In the data rows, the value 500 means zero.
Here are some points:
array([459, 453, 514, 580, 588, 549, 470, 428, 385, 402, 540, 620])
array([319, 467, 577, 627, 590, 490, 425, 417, 465, 515, 542, 536])
array([621, 577, 439, 371, 338, 442, 557, 675, 682, 579, 439, 320])
array([370, 510, 615, 636, 507, 406, 381, 507, 611, 630, 504, 397])
array([715, 530, 415, 407, 459, 501, 535, 498, 477, 379, 535, 528])
array([585, 557, 509, 383, 358, 422, 525, 640, 698, 629, 449, 292])
array([679, 563, 418, 348, 345, 463, 598, 666, 637, 565, 445, 360])
array([403, 528, 607, 582, 461, 378, 415, 561, 674, 648, 481, 337])
array([671, 460, 372, 327, 417, 471, 555, 508, 467, 444, 493, 535])
array([638, 512, 378, 340, 481, 590, 611, 513, 413, 372, 476, 577])
array([386, 507, 616, 622, 501, 392, 397, 500, 615, 640, 500, 380])
array([599, 525, 409, 398, 508, 626, 629, 488, 365, 388, 522, 638])
array([603, 573, 451, 370, 346, 416, 558, 668, 677, 587, 424, 317])
array([357, 497, 612, 637, 521, 410, 390, 490, 592, 610, 504, 387])
Here are 23 more points, each followed by its number:
array([381, 470, 575, 617, 603, 510, 440, 384, 452, 503, 535, 565]) 0
array([660, 541, 430, 375, 359, 410, 518, 572, 629, 571, 419, 347]) 1
array([467, 451, 586, 614, 547, 430, 374, 427, 476, 500, 514, 521]) 2
array([396, 567, 378, 592, 448, 402, 401, 433, 530, 524, 391, 403]) 3
array([421, 455, 520, 569, 594, 604, 508, 417, 362, 433, 548, 628]) 4
array([703, 488, 386, 341, 458, 509, 609, 516, 458, 421, 475, 508]) 5
array([458, 476, 486, 524, 594, 598, 528, 423, 345, 409, 536, 637]) 6
array([601, 498, 388, 371, 514, 627, 600, 484, 374, 405, 537, 624]) 7
array([649, 553, 415, 327, 362, 425, 579, 678, 644, 552, 445, 369]) 8
array([477, 529, 583, 531, 427, 370, 401, 554, 677, 641, 477, 325]) 9
array([484, 481, 437, 496, 580, 632, 558, 458, 351, 390, 538, 660]) 10
array([705, 489, 378, 363, 420, 432, 546, 547, 569, 469, 505, 415]) 11
array([476, 516, 546, 526, 475, 345, 378, 512, 651, 594, 491, 350]) 12
array([626, 581, 458, 356, 340, 431, 564, 669, 655, 592, 444, 317]) 13
array([451, 493, 581, 551, 479, 366, 400, 551, 662, 637, 494, 326]) 14
array([614, 516, 374, 373, 497, 653, 656, 540, 388, 397, 501, 623]) 15
array([425, 531, 586, 551, 468, 355, 402, 539, 648, 626, 476, 322]) 16
array([440, 456, 556, 556, 558, 387, 396, 401, 495, 508, 550, 478]) 17
array([597, 544, 517, 408, 387, 363, 510, 620, 682, 610, 471, 313]) 18
array([321, 470, 597, 625, 589, 463, 427, 422, 484, 517, 540, 516]) 19
array([418, 462, 494, 545, 587, 581, 509, 414, 365, 406, 547, 627]) 20
array([436, 544, 582, 550, 428, 374, 407, 570, 671, 632, 485, 304]) 21
array([428, 460, 522, 589, 595, 588, 493, 390, 406, 440, 547, 625]) 22
Which of these numbered points is nearest to each point below, looking only along the 2 directions in which the first points spread most? Its number follows each.
array([630, 509, 402, 378, 492, 602, 648, 515, 387, 391, 531, 629]) > 15
array([691, 526, 352, 352, 434, 532, 594, 567, 438, 407, 451, 540]) > 5
array([586, 512, 387, 395, 519, 658, 643, 524, 368, 397, 524, 643]) > 7
array([525, 494, 433, 457, 559, 639, 580, 440, 356, 383, 518, 643]) > 10
array([590, 509, 385, 375, 502, 659, 651, 523, 383, 396, 500, 643]) > 7
array([645, 445, 564, 390, 449, 552, 622, 643, 420, 521, 252, 453]) > 11
array([547, 563, 506, 444, 345, 405, 515, 673, 713, 645, 454, 300]) > 18
array([694, 521, 377, 338, 468, 528, 581, 509, 449, 413, 471, 534]) > 5
array([399, 435, 614, 570, 399, 523, 406, 495, 548, 359, 367, 581]) > 17
array([440, 479, 496, 541, 592, 635, 548, 438, 351, 410, 548, 653]) > 6
array([440, 483, 472, 532, 584, 623, 559, 436, 351, 412, 542, 665]) > 6
array([549, 566, 520, 419, 362, 415, 501, 663, 721, 639, 434, 302]) > 18
